In the rows, 128 means zero.
Named moves, each a turn or a mirror, and the order they were made in; the first pair answered
move D:
[134 107 117 154 122 122 142 125 120 153  93] |-> [132 110 117 154 120 119 146 132 122 152  92]
[103 129 122 130 119 116 121 115 121 162 108] |-> [109 128 119 125 117 121 124 123 120 163 112]
[121 117 147 142 137 130 125 137 159 114 126] |-> [152 128 114 111 127 135 118 145 105 112 122]
move Z:
[100 128 179 124 115 120 149 136 124 143 102] |-> [ 86 152 165 118 115 124 121 126 132 138 105]
[157 152 158 135 153 132 130 137 158 121 107] |-> [155 152 154 134 154 131 120 137 154 122 107]
[130 106 123 109 132 129 142 137 145 123 147] |-> [121 123 112 103 131 135 117 134 147 119 145]
[182 130 110 107 131 129 134 125  97 101 147] |-> [175 138 102 106 136 134 124 131 101  98 147]
move C:
[113 145 182  97 148 150 131 154 147  83 156] |-> [ 69 169 113 105 116 141  87 123 115 151 112]
[ 62 143 114 150 148 111  66 102 136 153 102] |-> [112 112 147 178 170 118  99 113 186  89 157]
[131 135 133  99 123 129 117 127 135 100 152] |-> [113 146 113 101 116 126 106 115 121 122 138]
[116 175  96 100 120 139  86 125 103 134 121] |-> [151 136  82 154 127 134  93 108 148 106 155]
move A:
[149 133  67 184 121 116 106 112 121 172  98] |-> [127  93  84 127  87 107 161 112  90 179 132]
[137 128 119 136 120 122 134 123 116 142 116] |-> [138 122 121 133 115 122 148 119 118 137 122]
[174 107 115 165 109 123 145 138 155 110 136] |-> [164 136  84 162  95 126 108 130 131 129 117]
move P:
[126 144 117 151 138 128 103 111 125 144 106] |-> [132 129 127 134 136 126 135 125  99 159 103]
[104 161 149 124 121 120 103 139 153 113 165] |-> [168 160 105 129 123 122 108 134 114 117 149]
[106 126  86 128  89 130  95  97 116 134 142] |-> [118 114  86 109  90 122 120 100  89 145 141]

(2 to 3 moves a pair)
[138  75 123 161 114 107 169 117 138 112 144] |-> [103  90 151 147 121 102 183 130 128 140 117]
C, C, A
[132 179 179 147 180 148 113 150 157 106 102] |-> [130 161 126 198 173 139  96 128 173 119 101]
C, C
[ 87 140 162  86 122 135 114 156 147 134 127] |-> [126 161 141  72 134 140 112 156 107 127 118]
A, D
[ 97 165 148 127 138 134  90 123 143 121 128] |-> [ 94 110 133 128 106 113 141 112 113 168 132]
A, Z, C
[101 166 159  90 126 152 113 139 133 123 127] |-> [147 117  89 131 108 135 143 116  92 162 113]
C, P, Z
[ 99 182  93 117 120 137  60 118 116 136 106] |-> [152 162  69 131 125 128  95 126  76 148  87]
D, P
[ 90 160 120 102 121 132  87 111 133 127 141] |-> [121 151 119  95 129 136  91 111 128 111 166]
A, D, P
[196 158 131 123 162 137 117 147 100 117  90] |-> [102 148  98 126 114 117  81 109 108 174  85]
C, D, A
[129 147 118 141 129 145 121 142 135 140 113] |-> [117 133 131 136 126 144 122 134 161 125 133]
A, A, P
[ 75 135 132  57 102 140 141 105  96 162 150] |-> [102 130 118  59 105 146 122  90 119 124 189]
P, A, D
[103 106 101 193 106 108 119 112 172 127 153] |-> [148 107 141 161 132 124 151 142 172  82 180]
D, C, D
[ 80 162 141 123 121 118 123 118 140 157  89] |-> [158 110 106 104 109 110 174 102 103 129 147]
C, D, A
[155 162 117 107 109 142 145 153  89 147 119] |-> [139 167 136 168 133 143 124 153 147 135  95]
A, D, A
[192 157 106 135 149 141 121 144  93 113 119] |-> [161 149 149 138 160 137 154 162  91 134  85]
D, P, C
[111 128 149 204 139 116  83 117 153 140  89] |-> [177 158 146 178 161 135  86 140 123 100  94]
C, P, Z
[ 91 153 124 117 112 119 101 114 161 125 155] |-> [176 110  94 126 118 112 164 121 104 131 141]
P, Z
[ 98 128 183 110 143 152 136 120 158 105 157] |-> [147 164 136  90 143 169  99 113 115  89 156]
D, P, P
[149 129 158 167 152 120 146 136 163 112 127] |-> [ 82 112 143 125 111 104 144 110 144 147 143]
A, A, D
[134 157  86 127 121 142  99 114 110 140  91] |-> [167 100  85 129 116 130 148 113 113 123 127]
C, A, Z
[ 88 110 119 148 128 145  96 113 191 117 157] |-> [ 75  97 106 116 106 140 102 103 162 128 163]
A, A
[184 126 186 147 161 155 169 169 136  86 118] |-> [202 146 162 114 160 159 157 166 103  83 120]
P, D
[153 115 128  89 116 129 178 131 104 118 169] |-> [139 108 111 100 107 129 149 112 135 101 189]
Z, C, A
[165 107  97 101 100 127 118 114 120 115 150] |-> [132  79 112 106  87 119 134 108 131 129 159]
P, C, C
[168 100 110 149 151 101 165 130  99 126 127] |-> [160 146  83 160 157 110 102 118 102 119 107]
A, Z
[112  94 172 142 141 129 160 145 151 126 118] |-> [101 139 121 160 136 141  87 124 158 133  99]
C, P
[108  74 149 186 103 106 189 129 108 127 140] |-> [119 133 173 211 145 128 146 159 129 109  92]
C, A
[147 173 114 121 135 143 112 133  94 120 109] |-> [139 170 108 132 132 146  89 120 126 102 146]
A, P, P
[119 152  78 159 111 127  90 128 126 145 121] |-> [103  91 127 121 100 116 161 132 147 128 167]
A, D, C
[144 119 157 117 144 132 169 160 105 147 102] |-> [141 145  86 100 112 135 105 125  88 147 115]
P, P, A
[178  77 104 184 138 104 161 119 103 127 132] |-> [183  90 150 179 166 114 177 147 111 104 125]
P, D, A
[145  79  91 129 102 108 159  93 112 143 158] |-> [176 121 151 164 164 134 144 138 151  96 133]
C, A
[141 118 116 182 130 131 109 126 157 119 130] |-> [ 94 113 176 137 130 134 148 145 152 125 129]
P, C, P
[127 126  75 151 125 122 112 102 134 132 119] |-> [131 121  89 168 138 133 119 109 159 121 117]
A, A, A
[156 141  66 144 145 104 124 105 105 152 122] |-> [122 157 128 168 165 111 121 129 137 158  90]
P, A, A
[174 171 135  93 140 143 131 139  92 122  98] |-> [101 132 178 150 135 124 149 134 153 158  81]
D, C, Z
[152 162 123  69 106 138 110 148  93 114 142] |-> [149  82 149 121 104 110 186 145 122 137 146]
Z, C, A
[147 141 129 126 126 115 119 134 132  98 175] |-> [117 134 114 125 104  96 133 124  92 161 131]
C, Z, C
[ 97 150 120 142 125 137  87 114 156 118 128] |-> [110 132 112  97 106 139 100 110 136 110 165]
D, A, P
[156  88 123 173 146 110 180 135 128 141 119] |-> [ 71 156 159 141 141 123 116 134 161 144 105]
C, P, C
[106 138 176 114 126 137 153 166 139 110 107] |-> [110 123 142  75  96 132 155 140 111 107 145]
P, A, A
[108  71 152 128 117  96 172 102 138 151 157] |-> [125 111 176 175 162 122 141 128 177 124 112]
C, A
[ 84 117 142  78 131 132  99 118 157 128 170] |-> [187 122  93 124 159 146  89 122 128 110 142]
A, P
[100 178 151 109 138 161  59 148 163  75 133] |-> [ 73 119 210  86 131 133 161 165 133 118 121]
P, P, D
[ 46 155 139 101  85 131 122 112 108 171 114] |-> [103 142 102  84  77 124 145 109  63 172 115]
A, C, D
[146  89  80 214 126 117 122 100 164 138 125] |-> [118 111 135 104 116 111 186 131  68 187  82]
P, C, C
